(in the rows, 128 means zero)
One turn moves every row onto another: examples first, then more rows asked
j_85: [125 119 109 119 117 107 130 151 129 154 129 148 151 139 108 114 106 113
 129 136 157  84 131 127  98 139 152 155 110 120 120 132 128 147 140 129
 158 136 114 110 129 145 155]
j_444: [121 146 105 107 135 127  93 136 149 117 139 137 153 108 186 135 120 105
 139 172 117 116 146 149  97 140 116 132 159 114 144 131 107 105 137 101
 124 163 111 155 109 145 113]
j_772: [117 104 131 122 107 115 135 150 110 128 117 148 140 137 112  93 109 135
 127 127 154  74 115 135 106 123 145 140 116 122 116 140 141 130 125 128
 151 135 104 128 127 150 137]
j_517: [120 118  98 112 114 108 134 145 124 152 132 154 148 148 104 111 111 103
 128 140 156  87 136 127 118 140 158 148 115 121 110 132 133 152 140 125
 152 139 126 115 123 146 152]
j_312: [113 120 120 137 134 113 101 152 148 130 147 168 153 147 155 127 145 100
 115 147 145 138 123 174  94 139 122 115 145 100 133 123 117 140 158  84
 134 144 148 163 130 162 167]
j_744: [119 145 108 106 129 128  93 144 143 100 127 141 132 122 175 126 121 123
 154 168 101 115 141 147 106 135 110 123 164 120 141 134 112 103 136 100
 121 171 120 154 104 145 116]
j_941: [101 107 119 138 125 123  96 155 138  94 139 181 140 133 153 119 149 115
 120 141 145 130 117 171  99 113 120 114 147  94 120 137 140 126 150  96
 131 152 140 172 119 142 159]
j_953: [106 126 158 118 164 116 108 108 120  99 178 147 179 120 117 116 100 135
 151 144 136 113 132 174  99 118 120 140 141  87 131 157 110 127 128 104
 119 105  93 154 128 135 127]
j_645: [113 101 123 115 107 117 141 138 106 133 124 150 147 138 113  90 112 124
 118 134 162  76 120 135 122 124 153 134 120 123 110 141 145 133 124 125
 145 130 111 137 120 157 132]
j_736: [132 133 155 102 129 119 124  99 121 144 151 105 149 150 102 121 100 115
 167 156 129 112 149 160 118 150 143 150 123 104 143 150 102 137 142 127
 136 151 110 113 124 140 110]
j_169: [117 124 140 126 132 140  69 138 156  93 154 178 148 131 150 127 134 143
 119 160 127 158 127 166 107 135 119 136 139  88 131 152 110 139 155  77
 121 161 133 142 103 131 147]
j_695: [112 106 129  87 145 129 121 102 116 115 157 143 142 124 106 108  96 151
 161 153 125 112 152 152 116 123 136 161 120 100 133 163 138 125 131 140
 130 149  86 122 100 119 116]
j_349: [130 109 106 140 118 115 129 129 118 131 120 150 150 126 125 134 133 129
 133 151 142  75 119 130 117 127 149 140 108 129 120 170 140 136 123 132
 165 143 122 107 128 136 140]
j_492: [131 132 139 118 150 115  84 120 166 100 156 151 138 138 126 135 125 119
 132 142 125 143 153 155 118 133 136 131 167  98 109 150  93 164 157  77
 108 135 140 161 105 135 141]
j_460: [131 152 170 108 125 118 103 102 130 135 150 131 167 140 103 118 112 122
 137 170 127 145 137 168 118 157 123 144 126  93 148 156  81 140 143 104
 135 151 115 135 111 136 112]
j_106: [135 115 109 120 119  94 139 122 119 147 111 154 157 136 112 120 114 127
 121 151 134  86 121 134 117 139 134 123 128 133 140 161 133 133 127 135
 172 120 110 130 132 155 147]
j_389: [120 106  96 137 125 123 128 139 114 133 124 161 150 127 131 129 134 122
 132 157 145  82 114 139 118 125 151 135 104 121 128 168 151 141 126 133
 163 146 129 119 129 143 149]
j_278: [118 145 138 130 157 115 100 133 132  97 172 148 150 154  98 140 109 131
 189 146 115 124 140 166 113 126 129 149 136  94 121 155  98 150 145  99
 122 139 135 113 132 126 145]
j_850: [112 126 126 115 134 125 111 120 116 104 164 145 143 161 107 132 101 135
 191 160 109 108 133 161 111 131 126 148 118 102 140 153 124 124 143 130
 139 155 117  94 136 127 149]
j_445: [115 123 139 101 138 133  95 117 124  98 155 165 153 117 108 113 113 166
 147 163 124 144 139 159 125 128 120 162 118  90 130 172 118 129 135 111
 126 164 106 127  89 113 112]
j_663: [134 109 108 124 120 112 109 126 151 118 134 162 132 134 140 138 153 107
 114 143 143 136 149 146 144 127 143 134 153 104  91 143 117 145 157  87
 125 168 152 155  98 144 127]
j_841: [114 148 118 112 119 126  98 138 147 102 149 134 142 131 177 125 115  98
 152 156 118  97 148 140 103 133 121 132 162 114 110 115  98 108 136  89
 107 163 119 148 113 143 115]
j_75: [106 119 149 109 143 126 123  96 112 124 175 136 176 135 128 115  97 125
 153 163 132  99 130 171  89 137 125 138 118  96 154 152 121 116 127 128
 136 123  83 128 140 136 134]
j_987: [127 111 147 122 152 124  85 116 152  85 156 152 147 119 140 128 123 132
 121 135 137 139 143 160 124 119 135 131 169  95 104 153 110 143 147  79
 106 131 122 170 105 141 120]
j_553: [128 108 122 107 127 107 119 111 147 127 133 165 142 131 144 111 145 113
  92 145 143 129 146 152 131 129 132 119 161 108 104 146 118 144 142  89
 122 143 129 191  92 148 127]
j_684: [112 142 101  95 132 119 102 139 146 103 150 153 146 126 174 116 103 114
 146 153 115 104 153 137 101 133 112 134 169 116 117 112 107 104 137  91
 106 150 104 156 104 144 124]
j_781: [129 116 108 122 119 102 137 133 111 150 114 154 159 139 116 120 119 115
 125 155 139  90 113 143 118 139 139 116 122 126 150 158 135 137 133 136
 169 124 121 140 138 165 152]
j_115: [119 134 160 120 118 128  72 126 150 100 147 164 157 134 142 122 125 120
 111 161 129 158 121 171 102 139 112 119 151  88 141 146  98 134 157  83
 128 145 127 164 113 142 142]

j_744 turns into j_841
j_772 turns into j_349
j_695 turns into j_850
Now these:
j_987 turns into j_169
j_460 turns into j_953
j_941 turns into j_663
j_781 turns into j_645

One turn moves every row onto another: examples first, then more rows asked
j_651: [138 139 131 159 158  93  81  97 138 120 160  71 118  54 139 161 124 138
 137]
j_483: [121 135 152 184 145 155  90 143 106  92 132  93 116  91 153 164 134 173
 153]
j_425: [135 139 124 155 151 142  76  87 127 107 148  65 142  52 140 166 123 160
 150]
j_366: [137 138 120 153 156 146  74  90 131 111 151  62 137  56 137 166 120 154
 148]
j_558: [123 128 147 180 145 162  95 150 117 102 148  93  99  91 151 160 134 160
 151]
j_571: [140 134 126 151 137 108  69 152 134 109 148 141  97  90 148 172 109 137
 135]
j_78: [141 151 127 157 143  99  55 146 118 100 124 136 122  96 144 181 105 152
 133]
j_125: [134 139 132 153 145 140  83 156 128 121 166 137 152 115 132 173 117 144
 145]
j_735: [129 134 137 155 138 138  90 156 129 116 170 143 149 108 136 171 121 147
 150]
j_88: [122 137 136 131 135 104  66 144 121  96 138 101 150  54 155 142 141 163
 135]
j_5: [134 139 134 171 131 154  96  78 122 113 156 103  98 112 148 163 131 152
 139]
j_53: [107 127 135 119 129 135  94  91 113 100 149  90 124 123 157 158 129 163
 150]
j_886: [136 133 121 152 152 148  78  90 135 113 158  64 131  54 138 163 122 151
 150]
j_15: [139 145 129 159 163  93  75  97 134 121 152  68 125  58 136 164 121 142
 133]
j_816: [115 131 126 112 140 141  85  95 119 110 152  82 119 132 149 160 123 153
 142]
j_940: [132 133 128 157 146 144  81  87 128 104 152  68 139  49 143 163 126 160
 154]
j_255: [119 139 122 143 153  89 105 126 119  90 162 140 135 109 146 158 119 141
 125]
j_647: [122 140 118 140 158  92 103 128 123  95 165 138 132 112 143 158 117 136
 121]
j_643: [134 146 133 155 147 135  78 154 122 116 157 135 163 116 132 177 117 151
 146]
j_247: [132 130 126 154 147 146  83  89 134 109 158  67 132  49 144 161 125 154
 153]
j_806: [130 132 123 121 145 116  65 153 139 115 157  96 127  61 148 139 138 142
 128]
j_667: [109 134 133 119 134 134  86  89 108 100 141  86 133 127 153 162 126 165
 147]
j_127: [127 136 142 159 134 134  91 152 122 110 163 144 158 106 139 171 123 154
 153]
j_917: [145 145 121 150 147 105  56 151 129 111 136 134 108  98 142 178 103 140
 129]
j_943: [123 128 134 127 133 110  73 149 133 104 154 104 133  51 156 137 143 152
 137]
j_199: [135 143 119 121 154 114  53 152 130 116 143  88 141  68 143 145 131 146
 123]
j_694: [123 145 115 139 162  92  97 127 121  98 160 134 135 115 140 160 114 136
 117]
j_686: [123 147 117 142 162  88  96 125 117  93 154 135 143 114 142 162 114 141
 119]
j_784: [133 136 137 161 150  91  87  95 136 114 158  76 121  50 142 159 127 144
 141]
j_909: [130 142 139 160 140 132  82 150 117 110 154 141 166 111 136 176 120 157
 150]
j_704: [134 152 137 175 137 148  84  73 108 106 136  98 119 116 146 171 128 166
 138]
j_315: [133 142 137 161 130  96  67 143 117  92 127 144 120  86 153 176 112 157
 140]
j_393: [133 146 134 175 166 163  74 150 111 110 132  79 112 106 139 168 124 160
 139]
j_523: [137 146 134 162 159  88  76  94 129 113 146  70 132  55 138 164 123 149
 136]
j_674: [127 146 144 181 157 155  77 145 102  97 123  85 124 101 145 170 128 173
 145]
j_799: [130 142 141 176 128 149  94  73 114 104 146 103 109 110 151 166 132 162
 142]
j_889: [119 144 121 143 156  86 102 123 116  89 156 138 142 110 145 160 118 144
 123]
j_98: [133 141 138 164 153  87  83  93 130 109 151  75 129  51 142 162 125 150
 140]
j_565: [140 145 127 168 140 157  86  81 123 120 153  95 100 120 141 166 124 148
 132]
j_720: [140 153 128 170 145 152  79  78 114 115 140  93 113 122 140 171 123 156
 131]
j_24: [131 134 137 173 159 167  84 152 120 112 147  85  97 101 142 163 127 151
 143]
j_229: [130 146 127 128 148 106  53 146 121 104 131  91 154  65 147 147 134 161
 127]
j_433: [110 125 130 115 132 140  93  93 119 107 156  87 115 125 154 157 127 154
 147]
j_557: [114 137 127 115 141 137  82  92 112 106 141  81 129 133 149 163 122 159
 143]
j_488: [134 132 137 157 126 102  74 146 127  97 143 148 104  82 154 171 115 147
 141]

j_5 turns into j_720
j_557 turns into j_53
Now these:
j_735 turns into j_643
j_784 turns into j_15
j_425 turns into j_247
j_78 turns into j_488
j_255 turns into j_694
j_88 turns into j_806
j_558 turns into j_393

One turn moves every row onto another: examples first, then more rows asked
j_54: [122 144 121 112  91 139 123 116 110 144 180 136 126 130  66 136 106 124
 137  96 100 165 146 110]
j_669: [101 121 136 139 118 101 141 110 109 140 132  96 163 148 119  95  95 102
 137 109  96 128 146 125]
j_33: [113 148 149 124 128  88 118 129 110 117 138 124 177 145 103 145  97 100
 145 115 101 133 154 124]
j_293: [101 134 128 138 131  98 142 110 114 146 128  96 173 159 126 110 102  95
 136 115  97 132 144 117]
j_842: [120 149 111 115  92 116  93 134 115 148 163 155 136 117  82 159 107 135
 142 104 105 139 139  96]
j_28: [127 135 116 124  86 113  88 126 114 154 175 144 124 128  84 152 117 144
 144 107 104 136 140 115]
j_615: [121 146 120 112  96 140 118 117 110 143 177 136 126 131  67 137 101 126
 138  92  99 164 145 103]
j_216: [118 133 156 126 122  84 123 120 110 120 153 118 173 151 104 139 112 104
 146 120 101 135 156 142]
j_245: [ 95 161  89 132 111  89 158 118 110 171 158 120 132 121 124 116 136 164
 153 122 136 128 127 117]
j_546: [ 94 134 134 138 127 101 137 112 109 138 124 103 168 145 119  98  85 100
 139 107 101 128 143 108]
j_191: [ 82 166  85 122 111  99 167 117 115 168 149 131 146 116 119 113 131 158
 144 127 134 135 127 109]
j_420: [115 148  92 100 107 123 132 136 107 167 168 122 126 123  89 158 156 134
 124 124 113 139 157 127]
j_207: [117 142 151 120 124  89 129 126 114 119 147 127 178 142 102 144 111  99
 142 118 101 135 155 133]
j_502: [ 98 121 138 130 114 104 159 107 114 136 136 104 171 141 115 100 106  97
 132 111  98 131 149 128]
j_600: [118 144 120 110  93 140 121 118 114 141 175 139 126 128  64 137 106 124
 136  95  96 165 144 104]
j_399: [129 129 118 113  80 114 110 127 122 149 181 149 135 119  81 154 132 134
 141 112 101 140 147 125]
j_31: [123 143 121 114  92 139 117 114 111 146 179 134 126 133  68 135 102 127
 138  96  99 163 145 108]
j_280: [ 92 132 133 130 122 107 156 114 114 133 125 109 175 134 117 102  95  92
 133 110  98 130 147 111]
j_825: [ 86 158  86 132 111  96 156 112 110 169 152 122 136 127 123 108 125 167
 148 126 134 132 124 116]
j_55: [100 139 127 135 132 100 150 110 115 140 126 102 176 152 125 111 104  91
 135 116  99 131 143 113]
j_828: [ 80 167  84 128 113  98 159 117 113 169 146 129 143 123 120 112 124 160
 150 126 132 131 122 105]
j_197: [101 133 131 134 127 101 152 107 119 142 130 100 179 153 124 108 112  91
 131 119  98 133 144 120]
j_272: [ 85 157  89 126 106  97 168 110 117 172 155 126 139 123 120 109 136 163
 145 128 132 133 128 118]
j_836: [117 139 151 129 128  86 110 128 105 123 146 119 167 154 105 142  98 106
 148 116 103 133 150 134]
j_260: [ 89 168  84 132 115  92 156 122 112 170 152 124 133 121 124 121 128 162
 154 120 136 127 126 104]
j_332: [ 93 164  85 125 108  91 170 119 115 166 158 127 141 117 121 118 141 155
 151 123 132 129 130 115]
j_853: [117 148  94 111 112 122 111 135  97 171 168 115 114 134  94 160 144 142
 129 123 116 139 154 124]
j_318: [109 159  89 110 122 126 105 144  99 168 155 121 118 128  93 163 130 140
 128 118 116 137 151 108]
j_80: [101 130 131 136 127  98 148 105 115 145 133  98 173 157 125 105 109  95
 135 117  98 130 145 119]
j_726: [122 146 112 105  84 118 112 135 122 143 170 160 143 108  79 157 124 127
 136 111 104 141 145 105]
j_740: [110 162  91  99 118 127 126 143 108 161 157 128 128 118  87 167 143 128
 120 123 116 140 153 107]
j_437: [ 86 172  83 122 113  95 167 123 115 164 149 129 143 113 121 121 133 156
 151 122 133 129 127 104]

j_546 turns into j_669
j_332 turns into j_437
Now these:
j_28 turns into j_399
j_80 turns into j_197
j_216 turns into j_207
j_853 turns into j_420
j_828 turns into j_825

